In the data rows, the value 128 means zero.
In each game, the first row plays the second. By how much does the first row win? 10 means about a draw, 20 a big win and 0 a big loss. Wins can go round in a circle. Each row has two weighted sums of its numbers, A and B, taken from their middle values. A row wins by its A times the other's B, less its B times the other's A.
[141 105 142 144 134 121 132 131 161 147 143 104 136 139 146 112]
[118 138 118 129 129 127 161 126 106 100 117 139  95 123 151 114] -> 9
[162  96 129 135 135 137 117 121 153 150 134 108 123 109 109 115]
[145 126 117 128 121 143  93 114 158 163 148 120 148  93  93 141] -> 14
[115 133 134 124 138 152 100 116 101 105 113 139  94 119 140 113]
[151 106 133 139 120 128 149 120 146 153 135 122 114  85 105 105] -> 11
[117 148 114 139 135 136 112 114  86  93 114 146  99 108 133 120]
[162 102 117 160 137 142 111 120 137 146 158 131 126 125 134 103] -> 11
[153 111 131 127 144 166 103 122 152 160 136 110 135 111 101 124]
[ 85 172 136  99 126 129 136 153 118 130 153 167 158 161 135 164] -> 4
[128 129 131 134 123 125 120 133 153 156 159 131 159 140 136 126]
[117 130 103 141 131 117 160 115  92  91 105 130  87  95 124 124] -> 10
[157 102 126 139 121 134 112 123 131 122  96 109 117 122 114 103]
[150 105 122 126 121 117 153 129 136 133 127 114 104 106 121 105] -> 10
[120 127 131 120 127 115 150 125  91  85  88 136  95 130 160 115]
[ 88 164 141  97 127 118 135 139 120 128 157 168 147 158 149 175] -> 8
[149 104 120 139 130 139 123 118 130 117  97 102 107 111 128 106]
[131 115 135 134 127 130 111 130 151 152 149 129 143 137 125 134] -> 11
[145 107 121 145 118 127 137 121 138 135 113 113 122 118 125 101]
[161 103 102 138 132 152 105 131 148 165 166 133 110 101 109 105] -> 9
[ 96 163 129  90 139 137 124 126 125 129 161 158 145 149 127 177]
[145 127 111 141 110 123 141 133 156 154 147 122 141 112 100 139] -> 18
[145 103 134 142 132 132 134 117 149 154 151 120 122 147 160  95]
[108 130 131 114 125 122 151 130  87  75  72 121  90 119 148 122] -> 8
[119 129 148 126 142 139 129 116  97 103 115 137 109 149 187 109]
[150 104 123 127 130 138 112 131 166 153 137 109 124 103 102 124] -> 11
[150 107 110 147 116 127 133 129 153 141 118  97 129 111 108 119]
[146 102 125 145 120 140 117 127 135 128 116 108 115 130 142 100] -> 10
[125 128 140 119 140 134 147 121 102 103 117 144  98 129 148 108]
[122 131 126 135 128 134 135 130  89  95 118 150  95 120 137 119] -> 11
[139 112 131 148 130 157  91 119 144 142 115 106 123 127 122 106]
[141 121 115 138 128 126 131 140 141 138 134 127 139 127 122 140] -> 9
[156 101 121 136 123 111 140 120 145 139 112  91 120 113  99 120]
[147 104 137 138 139 148 114 124 133 123  90  96 113 127 133  99] -> 15
[153 110 102 158 134 138 123 126 138 137 107  96 114  90  99 110]
[137 128 131 127 126 118 137 130 159 162 169 147 151 130 122 129] -> 10
[141 104 130 137 129 152 108 123 113 117  84  89 120 127 136 107]
[151  96 138 124 132 138 132 135 131 120  90 105 121 113 105 108] -> 14
[148 102 126 136 135 127 122 115 152 148 144 107 140 138 122 116]
[145 112 116 162 102 131 122 127 143 133 108  95 140  94 101 125] -> 11
[137 114 127 143 113 120 145 126 144 133 138 110 109 101 123 101]
[ 89 176 124 114 120 112 136 141 111 131 164 176 149 143 128 172] -> 10
[132 120 148 118 134 114 149 120 157 151 147 118 134 126 121 132]
[153 111 104 151 114 121 139 122 151 144 123  93 127 102  99 110] -> 9
[134 119 142 103 133 138  90 139 146 147 121 121 151 129 119 136]
[111 128 146 108 159 132 139 125  98 103 125 141 102 139 164 110] -> 11
[123 126 136 109 114 115 125 140 151 146 143 126 141 123 104 129]
[ 84 165 155  89 147 111 144 130  98  99 113 143 144 165 163 174] -> 10
[151 111 110 161 103 119 156 129 136 135 133 116 118 100 124 106]
[130 127 119 118 116 136 115 137 143 136 119 118 140 100  96 142] -> 12
[ 92 163 139 102 124  86 173 140 110 125 163 161 137 152 136 165]
[113 126 139 143 134 130 125 121  91 100 120 138  96 158 178 114] -> 8
[128 132 118 126 123 130 128 137 141 139 144 137 148 115 109 132]
[135 122 139 136 126 139 106 135 145 150 123 119 162 147 138 126] -> 12
[137 124 136 102 119 121 130 121 158 144 140 123 135  88  76 135]
[154 108 121 152 135 139  87 134 135 133 121 119 119 105 103 105] -> 5
[154  99 124 147 147 146 111 116 122 111  77  85 127 138 150 106]
[156 107 116 155 139 150 117 127 141 122 103 104 118 103 120 107] -> 15
[ 91 163 160  86 135 133 125 133 118 140 163 174 166 181 163 164]
[154 101 112 145 111 130 145 131 137 124 120 119 104  89 100 112] -> 10
[137 102 135 132 132 134 117 119 127 114  75  98 116 122 124 108]
[133 110 135 125 115 122 140 126 163 148 130  96 118  93  80 118] -> 11
[147 102 125 133 131 136 133 129 132 126  89  91 109 105 122 102]
[143 115 139 109 113 119 154 134 145 135 129 131 121  99  84 141] -> 6
[105 161 148  90 142 123 124 127 116 138 161 164 148 179 178 160]
[114 129 146 121 132 131 122 131  87  92 108 145 108 149 158 104] -> 10
[115 127 138 130 133 127 137 129  85  90 105 136 109 144 174 106]
[137 117 135 117 131 146  89 134 150 151 120 113 148 142 129 138] -> 13
[ 83 164 148  86 132 129 122 134 107 110 131 153 161 183 155 159]
[151 112 105 154 114 119 151 121 152 135 134 106 121 100 103 119] -> 10
[138 119 132 108 130 124 127 127 153 159 110 108 139 128 110 132]
[152 111 128 144 128 143 108 114 158 171 171 123 133 118 113 114] -> 13
[145 106 136 136 118 114 141 127 152 121  94  81 143 110 112 115]
[ 92 162 157  69 143 119 122 145 120 124 139 168 145 152 130 170] -> 13
[153 103 117 147 104 118 151 121 139 133 127 125 109  93 106 105]
[ 96 165 145 101 151 133 119 137 110 122 152 160 144 163 152 177] -> 9
[159 104 109 132 125 137 110 120 146 134 113  96 118 110  95 122]
[156 103 117 145 110 131 132 117 138 131 113 102 116  98 109 108] -> 12
[ 89 159 144  73 138 121 101 130 111 129 128 148 141 150 129 169]
[150 106 121 125 127 144 121 128 157 151 137 108 106  82  66 125] -> 10
[ 94 170 148 105 139 126 115 127 104 118 129 154 157 166 149 172]
[126 130 146 109 128 113 143 129 145 147 146 134 134 132 118 134] -> 10
[146 107 123 148 113 135 112 127 133 128 110 102 117 104 103 108]
[103 166 122 109 127 140 100 139 108 134 169 178 142 136 126 181] -> 11
[ 84 177 143 109 131 121 109 142 113 123 143 158 154 168 155 175]
[153 109 112 144 107 121 121 118 146 140 136 123 125  77  74 126] -> 10
[132 128 120 119 127 145 118 126 144 158 157 137 137  99  99 146]
[107 139 110 150 138 139 101 115  81  95  98 135 108 135 157 113] -> 8
[103 164 146  99 130 129 116 144 114 127 148 161 160 160 138 165]
[135 133 113 136 111 104 139 134 150 160 176 147 143 117 113 133] -> 7
[ 95 167 134  97 132 109 160 134 120 131 145 166 134 134 123 178]
[150 103 128 124 126 135 129 124 126 116 107 109 104 110 116 111] -> 10
[152 112 125 134 124 132 133 130 163 150 142 112 132 104 101 120]
[152  95 130 126 138 133 130 120 166 162 144 118 118 117 112 110] -> 10
[163 102 107 150 129 146 126 110 157 153 141  94 120  88  86 120]
[ 91 167 126  97 141 117 123 135 109 128 160 169 138 156 137 171] -> 13
[ 86 175 129 110 142 128 112 130 112 121 145 159 156 158 141 174]
[142 119 123 117 138 151 105 137 142 155 134 124 145 117 104 139] -> 9
[121 132 133 117 109 110 132 138 142 143 129 130 155 136 122 128]
[113 123 121 123 125  97 161 132  88  85 109 144  91 120 146 112] -> 7
[157 102 120 129 112 128 134 128 139 131 130 134 101  90  81 115]
[ 87 161 142  99 136 131 114 137 110 111 144 163 164 178 158 163] -> 7
[137 117 136 142 123 134 132 123 160 156 142 107 131 112 105 120]
[ 93 172 145 114 134 145  79 131 113 138 155 164 162 164 131 166] -> 14
[ 97 160 132  84 141 112 145 124 113 123 154 155 137 156 142 166]
[144 119 135 140 133 150 104 118 155 158 136 102 144 120 119 120] -> 8
[169  89 129 118 135 139 119 129 159 168 148 127 122  94  89 115]
[120 127 137 117 113 109 146 131 138 127  97 104 143 122 119 136] -> 11
[138 108 110 149 128 133 132 122 139 134 132 104 115 104 123 102]
[142 108 122 147 123 135 116 114 127 125  96  89 125 117 128  99] -> 11
[142 117 127 127 126 136 105 127 151 163 153 122 146 116 101 137]
[ 95 162 135  99 130 126 117 131 113 126 157 178 159 170 147 163] -> 9
[150 110 115 148 112 119 120 126 146 122  98  93 127  86  81 122]
[132 120 124 123 142 151  80 119 134 147 130 115 145 130 114 134] -> 9
[ 93 169 146  99 138 123 110 127 108 117 141 156 166 168 147 167]
[132 128 108 130 106 122 126 130 136 131 112 119 140  88  79 142] -> 13
[117 131 120 130 141 133 143 119  88  89  77 116 107 127 153 117]
[113 129 134 110 123 114 171 131  93  91  87 140  88 108 124 122] -> 7
[152 103 127 137 124 123 142 125 156 144 119  95 134 133 134 106]
[162 105 111 143 115 131 140 123 155 145 139 126 128 112 110 115] -> 8
[150  99 131 132 135 134 130 127 143 154 138 119 114 109 120  99]
[159 115  97 149 126 119 132 122 164 154 141 117 125  78  93 124] -> 8
[152 110 120 136 108 131 132 126 158 144 129 105 120 114 107 120]
[ 92 178 130 119 132 117 119 126 103 113 132 140 162 164 151 173] -> 12
[ 94 171 135 112 127 120 132 145 107 131 148 161 147 175 157 166]
[131 136 129 155 126 137 126 137 137 127 114 120 160 152 149 133] -> 15
[ 88 170 142 106 137 135 105 134 114 126 158 168 157 166 154 170]
[147 105 131 145 119 104 156 136 157 146 145 114 118 110 101 120] -> 11
[ 93 169 137 101 119 111 131 142 121 121 156 163 153 125 119 174]
[157  92 135 122 132 129 139 123 160 147 124  90 130 120 115 112] -> 12
[121 126 134 129 135 127 144 124  93  87  85 127 101 136 154 121]
[105 169 125 100 143 133 117 129 119 137 183 166 147 146 130 174] -> 9
[148 111 127 145 113 114 136 130 127 119 108 113 118 102 105 102]
[143 113 118 131 108 133 124 132 157 143 111  92 125  93  88 124] -> 10
[144 106 123 138 103 100 160 136 143 143 131 123 110  84 104 112]
[ 91 168 144 115 143 130 124 133 107 105 127 146 152 181 163 166] -> 12
[146 107 127 143 115 130 129 123 141 134 102 103 117  95 106 104]
[144 102 130 108 127 122 138 110 142 141 114  79 125 117 114 115] -> 8
[114 124 136 123 127 134 120 118  76  71  90 140 110 148 170 104]
[150 101 133 145 118 126 135 128 151 149 132 102 135 138 124 110] -> 9
[130 127 127 113 121 119 149 122 148 139 123 107 132 101  90 142]
[133 136 119 151 131 138 111 124 142 144 137 117 155 147 125 134] -> 10
[122 116 153 114 135 135 105 134 150 146 123 108 160 161 151 132]
[150 107 121 126 110 138 118 125 158 145 115  91 138 110 101 115] -> 9
[ 95 167 149 105 131 113 123 146 115 128 149 167 160 180 163 165]
[147 122 117 164 125 137 124 128 139 154 187 145 130 134 154  97] -> 7
[134 120 128 165 105 108 144 130 129 133 129 127 128 125 138  95]
[128 124 139 103 144 131 153 128 100 112 137 163  85 122 151 113] -> 9
[151 105 131 136 124 127 144 135 138 123 108 113 126 127 127 107]
[163 110 112 157 121 126 132 120 159 152 137 106 130 106 106 119] -> 9
[143 117 106 164 116 116 147 124 124 103 106 105 110  90 111 111]
[ 92 171 125 115 131 120 134 129 115 120 163 157 150 157 143 175] -> 8
[141 133 132 134 125 137 108 131 158 171 179 147 145 138 120 135]
[144 116 130 171 128 138 129 123 138 132 119 105 122 143 156  99] -> 4
[144 106 130 134 121 123 136 126 158 148 131 102 119  96  94 116]
[122 135 109 143 125 123 151 127  89  85 122 153  98 123 143 120] -> 11
[115 135 121 135 131 130 149 123  89  84 106 149 106 136 161 112]
[ 88 164 135  84 139 116 132 144 112 121 147 165 149 145 131 170] -> 11
[127 136 117 127 130 119 152 122  99  83 112 145  92 116 124 116]
[ 96 169 141  87 128 118 125 133 118 124 148 163 155 150 133 171] -> 13
[147 115 133 131 130 145  81 122 152 165 155 125 148 131 120 136]
[145 114 121 153 119 125 126 133 151 162 140 114 127 112 115 117] -> 13
[134 130 135 121 119 113 131 124 148 152 157 134 148 131 130 129]
[146 113 120 162 114 126 138 125 124 118 123 112 115 110 135  98] -> 12
[117 142 119 152 125 139 102 133 151 152 147 124 171 141 135 135]
[ 92 171 126 109 118 109 153 147 110 122 136 152 157 154 147 165] -> 6
[ 84 167 140 106 129 103 147 137 115 123 122 148 160 163 153 158]
[150 101 144 127 131 151 107 121 154 157 153 136 126 117 121 103] -> 16
[ 82 168 158  78 125 101 153 135 112 112 135 157 144 164 139 163]
[ 86 173 136 125 119 117 116 148 106 118 121 146 155 164 144 165] -> 9
[131 130 119 146 116 123 135 137 150 144 125 114 146 115 107 142]
[150 109 116 145 118 135 110 136 148 155 147 125 133 130 116 119] -> 8
[114 127 139 120 128 131 129 123  89  84  93 130  88 140 167 108]
[148 106 137 143 127 138 128 120 137 135 120 119 118 116 131 100] -> 10
[107 143 117 141 123 125 127 117  87  73  85 132  89 124 152 118]
[130 108 140 131 128 127 121 117 143 129  99  89 133 136 126 119] -> 2
[154 106  86 151 115 118 134 131 142 138 123 115 112  85  67 129]
[160 101 112 149 109 131 136 125 156 153 141 125 131 115 103 113] -> 6
[119 130 146 127 129 141 123 128  89  83  85 136  94 144 162 114]
[145 113 130 141 107 107 170 124 128 125 115 117 119 117 119  92] -> 6
[ 90 170 138  93 144 130 116 122 106 111 127 145 157 169 152 164]
[139 122 133 134 138 137 111 136 154 161 169 139 143 138 128 133] -> 11
[135 124 128 120 140 134 124 135 151 153 172 149 146 157 136 129]
[142 118 121 123 129 124 125 139 147 143 108 105 144 136 115 135] -> 8
[133 118 141 114 110 104 153 132 152 135 132 124 151 134 124 127]
[154 104 124 146 115 104 178 124 137 126 127 115 110  92  96 104] -> 10
[145 114 109 163 137 127 157 130 127 133 141 124 124 141 160  91]
[107 140 124 131 122 112 167 124  85  86  99 140 100 131 164 113] -> 6
[112 133 122 144 106  94 143 126 146 146 123 105 153 144 133 127]
[ 84 177 133 100 120 119 138 139 117 119 136 148 150 145 138 177] -> 6
[157 108 113 131 131 149 102 112 153 156 139  89 136 112 101 120]
[117 130 131 118 139 124 143 123  89  87 101 135 102 147 176 107] -> 10
[148  99 144 130 135 120 142 128 126 125 113 117 111 129 143 101]
[ 93 162 140 101 132 129 106 134 102 117 123 160 154 172 142 171] -> 10
[ 79 174 137  98 121 121 128 134 113 119 148 170 154 154 132 169]
[116 134 123 153 121 126 133 128  95  95 117 144 109 135 166 110] -> 11
[159 106 106 155 105 107 142 123 133 130 104 103 104  67  80 115]
[ 94 163 126 102 147 122 122 134 123 144 172 164 154 174 160 162] -> 10
[114 138 139 127 138 127 157 119  87  85 116 157 104 159 175 101]
[143 118 136 115 144 152 111 132 154 155 140 132 155 137 126 129] -> 8
[145 101 125 150 126 120 130 144 135 133 130 128 115 129 157  99]
[164  94 128 147 134 146 119 133 130 137 132 126 118 130 134 103] -> 11
[ 86 164 149 104 146 135 120 136 118 124 156 153 162 187 161 166]
[154 101 122 138 119 128 127 121 146 133 123  86 126 108 110 115] -> 9
[ 93 170 135  98 129 131 119 121 114 121 153 169 157 160 145 165]
[ 91 176 128 121 133 136 108 130 110 128 166 162 163 165 146 175] -> 13
[159 103 117 135 121 137 114 125 155 155 152 112 114  87  81 116]
[151 117 106 163 132 151  69 122 137 137 112 103 136 117 101 135] -> 7
[ 84 168 133  97 122 115 135 140 116 136 152 166 145 150 132 172]
[116 131 136 106 120 123 137 132 102 101 134 161  93 115 132 105] -> 7
[145 108 134 146 117 134 122 134 145 140 130 121 135 136 113 113]
[160 111 113 145 127 133 130 118 147 136 108  93 115  83  77 133] -> 12
[143 119 122 135 134 124 129 124 142 160 153 121 152 138 124 131]
[154  97 130 134 128 137 142 128 135 124  87  98  96 105 105 104] -> 16
[154  94 136 137 129 124 127 123 153 160 129 112 122 105  99 112]
[149 100 138 133 139 134 124 135 125 139 119 122 112 137 144  94] -> 8
[ 94 173 116 109 134 129 104 127 116 132 135 149 148 161 140 168]
[157 106 120 122 126 126 136 133 158 152 145 127 118  87  67 126] -> 9
[149 112 112 161  99 114 132 131 155 148 143 126 129 107 106 115]
[ 90 166 140  93 147 121 120 142 113 126 135 161 149 164 144 169] -> 12
[151 128 122 118 133 125 130 125 146 140 145 144 127 105  87 148]
[106 133 133 123 139 137 146 126  90  74  97 143  92 131 160 114] -> 2
[ 87 178 139 111 106  85 169 152 111 121 157 171 154 168 146 162]
[ 93 172 125 101 130 121 123 146 109 111 134 152 155 148 137 168] -> 12
[139 108 130 144 118 131 122 122 130 125  98  98 119  94  97 110]
[153 104 118 151 130 127 154 128 148 131 136 111 125 121 117 113] -> 10
[ 87 168 132  98 133 101 144 129 119 134 155 157 136 152 149 174]
[137 123 140 114 131 142 103 122 146 153 149 122 155 139 125 133] -> 7
[ 92 172 132  96 111 119 130 151 111 118 160 181 144 133 119 170]
[153 104 125 124 124 115 147 134 157 150 135 113 120 110  96 114] -> 14
[105 144 122 139 124 136 123 119  77  72  87 125 100 122 149 112]
[145 115 101 166 112 123 130 112 147 130 117  93 129 117 117 117] -> 12
[ 88 168 131 114 133 127 122 140 115 138 158 157 157 157 135 171]
[115 123 161 114 139 141 115 123 100 107 115 139  97 151 165 110] -> 13
[155 104 119 141 123 120 157 126 148 138 131 119 115 105 124  94]
[131 127 126 113 111 126 102 117 140 140 116 114 141 112  87 139] -> 9
[153 103 134 140 125 134 113 127 147 150 120  91 136 127 113 111]
[153 111 134 133 127 124 135 114 149 144 147 120 131 120 116 114] -> 14
[141 117 131 127 123 116 127 143 153 159 162 136 135 113 100 131]
[154 104 119 148 129 141 112 122 139 131 124 120 112 103 100 109] -> 8
[ 89 162 155  96 141 138 113 137 115 128 159 165 155 175 155 159]
[118 135 123 129 106 114 154 133 100 109 143 160  98 116 138 115] -> 12
[ 90 172 126 110 128 121 137 132 109 123 143 157 158 156 145 166]
[115 126 148 116 140 124 147 125  94  81 101 135  96 146 174 111] -> 12
[117 135 128 133 133 134 137 124  92  93 105 138  94 106 144 121]
[103 130 151 108 135 114 158 123  87  87 100 138  90 144 174 104] -> 11
[115 137 116 136 129 111 154 127  99 105 144 162  97 116 141 108]
[ 91 167 138  97 123 102 167 145 125 121 150 166 139 163 141 163] -> 12
[156  94 133 112 134 131 120 122 160 155 126 102 121 117 116 119]
[152 109 116 151 115 121 130 135 160 153 157 124 129 101  88 119] -> 11
[143 112 112 150 123 130 121 124 137 137 134 112 122 114 127 111]
[118 134 134 129 149 143 109 116  80  76  63 119 105 134 160 110] -> 10
[153 100 131 132 129 158  90 113 138 137 117  89 132 107 112 115]
[ 89 172 125 108 123 103 143 151 117 123 150 164 147 156 140 171] -> 10
[109 127 135 122 135 120 152 138  85  84  85 117 106 134 164 112]
[129 123 138 119 128 126 133 128 141 142 117 118 145 130 136 133] -> 10
[ 90 168 137 115 130 124 119 144 116 134 151 162 155 152 152 169]
[ 87 170 132 107 135 117 126 138 111 127 151 164 153 169 151 174] -> 9
